One vector is turned by the same rotation once a step. Each row is the vector after some number of steps, and that number follows the row.
The counts run from 0 to 223.
-.39  -.21  -.07  -.02  .03  -.30  .16  .09  -.51  .06  -.20  .09  -.01  .02  .07  -.07  .12  .18  .07  -.28  .27  .06  -.05  -.33  -.10  -.06  -.11  -.08  .25  -.18  -.04  .29  .34  -.16  .04  -.13  -.08  .23  .03  -.16  .17  -.03  -.25  .15  .32  -.31  .08  .28  -.21 -> 24
-.16  -.10  .19  -.28  .01  -.28  .25  .25  -.12  -.05  -.33  .16  .06  .23  -.03  -.17  .13  -.05  -.09  .09  .47  -.08  .27  -.26  -.02  -.06  .18  -.16  .12  .15  -.27  .34  .06  -.12  .22  -.14  -.08  .20  .01  -.17  -.06  .03  -.49  .24  .21  -.10  .04  .16  .07 -> 128
-.49  -.19  .00  -.06  -.06  -.34  .08  -.02  -.44  .05  -.26  .02  .36  .19  .02  .09  -.04  .01  -.01  -.27  .20  -.02  -.07  -.50  -.12  -.03  .16  -.07  .37  -.14  .00  .27  .16  .02  .02  -.01  .03  .18  .21  -.24  .20  .02  -.06  -.05  .27  -.21  .11  .12  -.12 -> 33
-.48  -.16  .02  -.06  .15  -.21  .12  -.06  -.42  -.03  -.28  .12  .09  .21  -.03  -.01  .12  -.03  .00  -.18  .03  -.04  .06  -.31  -.12  .01  .02  -.08  .27  -.18  -.06  .46  .23  -.16  .19  -.17  -.09  .21  .19  -.18  .14  -.04  -.39  .17  .22  -.28  .18  .26  -.12 -> 30
-.40  -.17  .03  -.03  -.05  -.42  .19  .12  -.54  .14  -.13  .15  .14  .18  .02  .01  .02  .16  -.07  -.29  .17  .08  -.11  -.33  -.08  -.04  -.07  -.08  .37  -.02  -.03  .26  .22  -.07  -.06  .03  -.13  .20  .15  -.33  .15  -.03  .02  .03  .30  -.29  -.05  .18  -.22 -> 26
-.53  -.11  .32  -.33  -.01  .00  .06  .21  -.10  .08  -.32  -.22  .11  -.06  .05  -.04  .08  .05  .15  -.10  .07  .15  .04  .12  .14  -.18  .08  .09  .09  .00  -.07  .37  .19  -.08  -.04  -.06  -.02  .00  .21  .18  .01  .15  -.11  .36  .26  -.50  .21  .13  .19 -> 158
-.21  -.07  .24  -.19  .04  -.42  .15  -.03  -.31  -.06  -.34  .10  .11  .19  -.07  -.16  .03  .03  -.14  .06  .10  -.08  .12  -.34  -.11  .09  .20  -.23  .45  .25  -.23  .27  .01  -.02  -.02  -.07  -.10  .13  .14  -.41  .14  .10  -.19  .10  .24  .11  -.04  .08  -.05 -> 118
-.20  .08  .12  -.11  -.07  -.47  .10  .03  -.37  -.12  -.29  .17  .05  .16  .09  -.12  .02  .19  .00  -.06  .35  -.08  .09  -.32  -.24  .05  .17  -.29  .47  .22  -.18  .32  .06  .05  -.13  -.03  -.02  .17  .08  -.28  .18  -.02  -.26  -.02  .12  .09  -.09  .12  -.06 -> 116
-.17  -.20  .04  -.08  .16  -.10  .07  -.12  -.20  .08  -.35  -.10  -.13  -.16  .21  -.21  .01  .58  .12  -.06  .09  .15  .06  .06  -.02  -.14  .13  -.11  .41  .12  -.23  .10  .26  .26  -.24  -.14  .05  .04  -.09  -.02  .46  .17  -.09  .08  .26  -.25  .18  .24  .12 -> 92
-.20  -.28  .25  -.24  -.03  -.31  .34  .27  -.14  .04  -.32  .02  .36  .35  -.03  -.09  .14  -.01  -.13  .07  .47  -.09  .08  -.19  .15  -.11  .25  -.06  .23  .29  -.21  .31  -.10  .02  .04  .04  -.06  .06  .10  -.31  .03  -.07  -.18  -.06  .15  -.08  -.13  .14  .10 -> 132
-.26  -.37  .25  -.26  .13  -.39  .04  .06  -.29  .08  -.24  -.16  -.16  -.07  .00  -.16  .13  .37  .06  .22  -.04  .13  -.09  -.14  .27  .01  -.12  -.17  .43  .29  -.06  .18  .06  -.11  .05  .04  .03  .13  .08  .07  .14  -.01  .04  .40  .35  -.02  .01  .29  .12 -> 5
-.41  -.26  .02  -.27  .01  -.01  .13  .07  -.02  .09  -.31  -.02  .30  .37  .05  .07  -.10  -.15  .01  -.18  .31  -.02  .16  -.28  -.08  -.06  .40  -.09  .13  -.12  -.05  .39  .16  .11  .25  -.10  .00  .23  .09  -.07  .15  .08  -.24  .06  .26  -.29  .24  -.02  .15 -> 46
-.13  -.09  .07  -.01  .04  -.43  -.03  -.02  -.55  -.09  -.31  .11  .02  -.11  .08  -.18  -.02  .34  -.03  -.04  .23  -.05  -.02  -.29  -.16  .04  .02  -.35  .39  .18  -.28  .16  .14  .07  -.15  -.06  -.01  .08  -.02  -.30  .19  -.01  -.12  -.01  .33  .10  .03  .14  -.15 -> 109
-.40  -.18  .09  -.35  .05  -.08  .07  -.04  -.09  .06  -.28  .05  .28  .43  -.01  .09  -.07  -.22  -.02  -.11  .18  -.05  .21  -.21  -.11  -.02  .38  -.15  .11  -.14  -.07  .43  .15  .05  .28  -.11  -.03  .28  .18  -.13  .05  .03  -.33  .16  .27  -.24  .26  -.02  .13 -> 45
-.25  -.24  .11  -.17  .01  -.47  .20  .18  -.43  .18  -.14  .03  -.22  -.09  .10  -.10  .11  .41  .03  -.02  .23  .13  -.14  -.15  .17  .00  -.18  -.07  .41  .18  .00  .21  .15  -.14  -.10  .01  -.10  .18  .00  .04  .16  -.04  -.01  .18  .25  -.16  -.13  .32  .05 -> 11
-.36  -.31  .11  -.17  .08  -.27  .25  .06  -.17  .11  -.24  .03  -.18  .02  -.07  -.18  .19  .26  -.12  -.04  -.10  .10  .03  -.11  .19  -.02  -.19  .04  .46  .12  .05  .29  .21  -.21  .08  -.15  -.14  .10  .08  -.22  .20  .16  -.15  .34  .26  -.32  -.02  .32  -.03 -> 14
-.36  -.25  -.01  .03  .07  -.27  .14  .15  -.46  .01  -.22  .10  -.06  -.03  -.03  -.14  .17  .20  .03  -.20  .20  .06  .02  -.29  -.07  -.11  -.17  -.03  .23  -.14  -.03  .23  .30  -.17  .15  -.23  -.08  .16  .00  -.18  .12  .06  -.27  .22  .30  -.28  .18  .33  -.17 -> 23
-.16  -.10  .05  -.14  .09  -.10  .08  -.03  -.33  .05  -.25  .15  -.26  -.11  .08  -.35  .02  .48  -.05  -.11  -.02  .11  .13  .07  -.16  -.06  -.03  -.22  .35  .15  -.29  .09  .32  .11  -.16  -.25  -.13  .04  -.06  -.19  .34  .22  -.16  .28  .36  -.25  .13  .16  -.06 -> 98
-.21  -.34  .27  -.38  .13  .00  .00  .22  -.19  .12  -.18  -.06  .31  .44  -.01  .03  -.02  -.09  -.08  .03  .14  .05  .02  .15  .05  -.22  .26  -.31  -.02  .08  -.23  .38  .10  .28  .16  .11  -.11  .20  .20  -.04  .02  -.17  .05  .08  .33  -.29  .05  -.06  .33 -> 58
-.24  -.16  .38  -.28  .20  .15  -.14  .13  -.11  -.06  -.39  -.31  .04  .09  .00  -.10  .12  .22  .09  .18  -.15  .09  -.11  .30  .13  -.33  .16  -.23  .23  .01  -.25  .40  .19  .18  .01  .02  -.12  -.06  .20  .08  .14  .09  .05  .25  .14  -.21  .21  .03  .39 -> 74
-.24  -.21  .20  -.29  -.08  -.34  .40  .27  -.08  .04  -.27  .03  .29  .33  .05  -.09  .11  .01  -.14  -.01  .58  -.08  .12  -.22  .00  -.10  .27  -.13  .23  .27  -.20  .27  -.08  .02  .01  .07  .04  .14  .02  -.29  .09  -.07  -.23  -.04  .13  -.13  -.12  .20  .05 -> 131
-.26  -.24  .08  -.13  -.05  -.40  .21  .24  -.36  .15  -.20  -.01  -.24  -.12  .17  -.11  .12  .46  .11  .00  .30  .12  -.10  -.19  .14  -.05  -.19  -.02  .41  .09  .01  .27  .24  -.11  -.07  -.05  -.04  .13  -.08  .09  .17  .04  -.08  .10  .20  -.16  -.03  .32  .00 -> 10
-.11  -.23  .11  -.26  .13  .02  .34  .29  -.18  .05  -.40  .02  .15  .28  -.04  -.23  .30  .17  -.09  .17  .10  -.02  -.07  .00  -.12  -.32  .15  -.28  .22  -.10  -.17  .30  .03  .09  .28  -.14  -.27  .10  -.08  -.26  .18  .07  -.26  .25  -.01  -.07  .02  .26  .19 -> 218
-.39  -.18  .10  -.15  .09  -.29  -.09  .00  -.45  .04  -.36  .09  .25  .17  -.13  .05  .03  -.14  -.06  -.06  .11  -.01  -.04  -.37  -.02  .00  .14  -.13  .11  -.23  -.08  .35  .19  -.13  .25  -.17  -.16  .14  .21  -.18  -.04  .02  -.17  .12  .40  -.12  .23  .00  -.03 -> 36
-.09  -.21  .04  -.26  .07  -.01  -.24  -.06  -.36  .06  -.20  -.10  -.12  .13  -.13  -.04  -.07  .23  .02  .07  -.08  -.06  .17  -.26  -.16  .02  .13  -.56  .44  .00  -.06  .31  .33  .14  .26  -.11  -.02  .26  .17  -.19  .18  .14  -.11  .20  .32  .05  .24  .02  .02 -> 195
-.21  -.32  .13  -.17  .03  -.18  -.02  .07  -.31  .16  -.33  -.02  .42  .35  .00  .12  -.10  -.08  .00  .00  .38  -.03  .00  -.24  .12  -.10  .35  -.17  .07  -.10  -.15  .36  .11  .15  .19  -.01  -.08  .20  .13  -.03  .04  -.07  -.06  -.20  .40  -.10  .19  -.10  .26 -> 49
-.24  -.16  .11  -.33  -.07  -.25  .40  .28  -.04  .00  -.23  .04  .16  .25  .10  -.13  .08  .01  -.08  -.05  .59  -.07  .22  -.28  -.08  -.09  .19  -.14  .19  .27  -.19  .28  -.04  .06  .02  .02  .03  .20  -.03  -.19  .11  -.04  -.38  .08  .12  -.11  -.07  .18  .01 -> 130
-.49  -.27  .25  -.22  .04  -.02  -.09  .01  -.18  .15  -.37  -.23  .09  -.05  .03  -.01  .03  .16  .19  -.07  -.08  .13  .09  .10  .32  -.05  .12  .15  .14  .04  -.08  .29  .28  -.11  .00  -.18  .06  -.06  .18  .20  .01  .16  -.03  .25  .47  -.42  .29  .13  .18 -> 165
-.11  -.21  .10  -.22  .07  -.09  -.28  -.08  -.45  .03  -.20  -.09  -.11  .16  -.15  -.03  -.06  .23  .01  .10  -.13  -.12  .10  -.21  -.05  .06  .11  -.55  .45  -.01  -.13  .33  .33  .11  .22  -.13  -.05  .25  .17  -.18  .12  .02  -.04  .03  .35  .07  .14  .04  .10 -> 194
-.37  -.38  -.07  .03  .06  -.35  .26  .02  -.36  .10  -.22  .05  -.09  .03  .09  -.05  .23  .36  .07  -.10  .22  .07  -.04  -.22  .07  -.03  -.17  .05  .42  .00  .03  .31  .25  -.20  .01  -.12  .00  .16  -.01  .02  .34  -.06  -.24  .07  .24  -.24  -.03  .42  -.07 -> 17
-.31  -.15  .20  -.22  .24  .11  -.11  .02  -.08  -.05  -.31  -.27  -.02  -.01  .17  -.12  .10  .38  .26  .16  .06  .09  -.01  .20  -.06  -.33  .18  -.26  .27  -.04  -.25  .36  .25  .24  -.09  .00  .04  .03  .02  .28  .24  -.04  -.08  .26  .12  -.23  .31  .20  .37 -> 76
-.43  -.25  .34  -.17  -.03  -.11  .23  .42  -.17  -.09  -.29  -.26  .38  .13  .04  -.01  .23  .01  .10  -.08  .40  -.01  -.06  -.09  .14  -.37  .07  .05  .14  .14  -.18  .41  -.01  -.01  -.05  .14  .05  -.02  .18  .03  -.01  -.13  -.08  .02  .10  -.33  -.01  .23  .12 -> 146
-.42  -.29  .39  -.19  .03  -.20  .13  .34  -.23  -.03  -.32  -.21  .41  .20  -.01  .00  .21  -.02  .10  .06  .31  .01  -.14  .00  .19  -.27  .07  .03  .08  .16  -.20  .33  -.03  .02  -.05  .18  .00  -.05  .20  .09  -.03  -.28  -.08  .04  .16  -.22  .00  .23  .17 -> 147
-.20  -.11  .11  -.16  -.01  -.45  .20  .12  -.20  -.06  -.30  -.01  .19  .13  .03  -.09  -.02  .10  -.06  -.01  .57  -.03  .14  -.52  -.11  .00  .24  -.25  .29  .21  -.18  .16  -.02  .09  .08  -.01  .11  .23  -.07  -.21  .12  -.03  -.29  .07  .25  .06  .05  .14  -.02 -> 123
-.52  -.23  .37  -.30  .14  -.08  .05  .18  -.06  -.02  -.34  -.29  .32  .04  -.05  -.09  .22  -.06  .14  .00  .11  .01  .05  -.02  .14  -.31  .11  .04  .00  .10  -.14  .25  -.01  .00  .05  .06  .13  -.05  .22  .05  -.02  -.12  -.11  .49  .24  -.36  .19  .19  .08 -> 150
-.39  -.30  .00  .04  .10  -.29  .15  .08  -.43  .04  -.27  .09  -.03  -.02  -.09  -.14  .19  .16  -.08  -.13  .03  .03  -.03  -.28  .04  -.07  -.16  -.02  .29  -.12  .00  .23  .27  -.21  .19  -.24  -.15  .09  .06  -.25  .12  .14  -.21  .24  .35  -.29  .19  .26  -.16 -> 22
-.14  -.19  .15  -.17  .29  -.10  -.06  -.21  -.27  .07  -.36  .00  -.25  -.05  .04  -.17  .08  .48  -.01  .18  -.17  .10  .01  .28  .09  -.03  .06  -.19  .35  .07  -.30  .29  .24  .08  -.15  -.16  -.16  .06  .09  .08  .31  .04  -.11  .22  .33  -.11  .08  .21  .28 -> 89
.03  -.33  .04  -.31  .08  -.04  .16  .12  -.17  .15  -.34  -.10  .11  .21  -.16  -.16  .15  .21  -.16  .18  .09  -.02  .10  -.18  .03  -.16  .18  -.41  .29  -.01  -.10  .13  .05  .21  .42  -.11  -.15  .21  -.04  -.38  .19  .19  -.11  .25  .22  .00  .11  .14  .15 -> 210
.05  -.13  .10  -.29  -.05  -.22  -.10  .14  -.47  .15  -.20  .02  -.11  .17  -.06  -.01  -.10  .25  -.03  .08  .19  -.05  .00  -.27  .02  .00  .09  -.53  .48  .00  -.11  .36  .23  .15  .14  -.04  -.13  .34  .04  -.20  .10  .07  .01  -.05  .18  .17  .02  .01  .21 -> 200
-.25  -.33  .19  -.18  -.08  -.22  .29  .38  -.08  .04  -.30  -.16  .40  .14  .02  -.12  .11  .01  .02  -.07  .57  -.03  .06  -.29  .09  -.30  .18  -.05  .05  .19  -.17  .11  -.11  .10  .09  .08  .16  .04  .00  -.15  .03  -.07  -.16  .07  .22  -.26  .08  .17  .00 -> 138
-.22  -.24  -.03  -.10  -.15  .05  -.17  .06  -.44  .13  -.11  -.12  -.08  .02  .08  -.02  -.19  .36  .12  -.33  .08  .01  .07  -.12  -.11  -.02  .01  -.32  .42  .00  -.08  .23  .45  .23  -.07  -.07  .12  .15  .08  -.07  .22  .07  .11  -.05  .46  -.29  .24  .03  -.09 -> 183
-.25  -.07  .01  -.23  -.09  .12  -.15  .01  -.33  -.02  -.12  -.09  -.19  .14  .00  -.01  -.08  .28  .10  -.22  -.02  -.03  .22  -.08  -.27  .03  .08  -.39  .52  .02  -.08  .43  .48  .17  .06  -.12  .06  .28  .12  -.15  .22  .09  -.13  .09  .23  -.26  .15  .07  .00 -> 189
-.21  -.40  .17  -.06  -.02  -.02  -.19  -.05  -.47  .15  -.21  -.08  .02  .07  -.05  -.01  -.08  .29  .04  -.18  -.18  .04  .04  .08  .16  .06  -.02  -.08  .39  .14  -.17  .31  .39  .10  -.08  -.14  .00  .01  .23  -.05  .19  .05  .16  -.15  .56  -.29  .08  .08  .04 -> 178
-.21  -.26  .09  -.11  -.19  -.05  -.15  .09  -.54  .12  -.13  -.10  -.05  .03  .05  .04  -.18  .36  .10  -.30  .03  .05  -.01  -.09  -.01  .00  -.02  -.29  .44  .05  -.13  .26  .47  .19  -.09  -.07  .04  .15  .10  -.09  .19  .15  .14  -.20  .41  -.26  .14  -.01  -.05 -> 184
-.24  -.30  .39  -.25  .09  -.26  .10  .43  -.28  -.02  -.29  -.04  .28  .14  -.06  -.12  .21  -.13  -.04  .08  .40  .02  -.01  -.05  .16  -.27  .04  -.11  -.08  .17  -.18  .22  -.05  -.14  .17  .03  -.13  .04  .10  -.09  -.20  -.17  -.14  .24  .25  -.21  .02  .14  .10 -> 141
-.37  -.39  .03  -.06  .07  -.46  .22  -.04  -.48  .17  -.17  .02  .06  .01  -.06  -.07  .12  .25  -.04  -.09  .05  .05  -.10  -.27  .15  .01  -.15  .03  .40  .11  .04  .12  .13  -.08  -.05  -.01  -.02  .12  .12  -.20  .26  -.10  .02  .15  .38  -.20  -.03  .30  -.17 -> 19
-.30  -.27  .20  -.24  .08  -.36  .26  .10  -.31  .17  -.19  .06  -.19  .03  -.06  -.16  .14  .28  -.13  -.03  -.08  .14  -.04  -.07  .20  .01  -.18  -.03  .43  .16  .01  .24  .20  -.16  .02  -.08  -.14  .14  .14  -.17  .20  .10  -.02  .35  .33  -.26  -.11  .30  -.02 -> 13
-.11  -.15  .17  -.21  -.01  -.02  -.26  .02  -.53  .06  -.14  .01  -.18  .12  -.08  -.03  -.04  .20  .02  -.10  -.19  -.02  .12  .02  -.10  .03  -.03  -.41  .38  .02  -.16  .48  .51  .08  .13  -.21  -.09  .20  .18  -.09  .04  .04  -.03  .09  .36  -.18  .09  .00  .03 -> 187
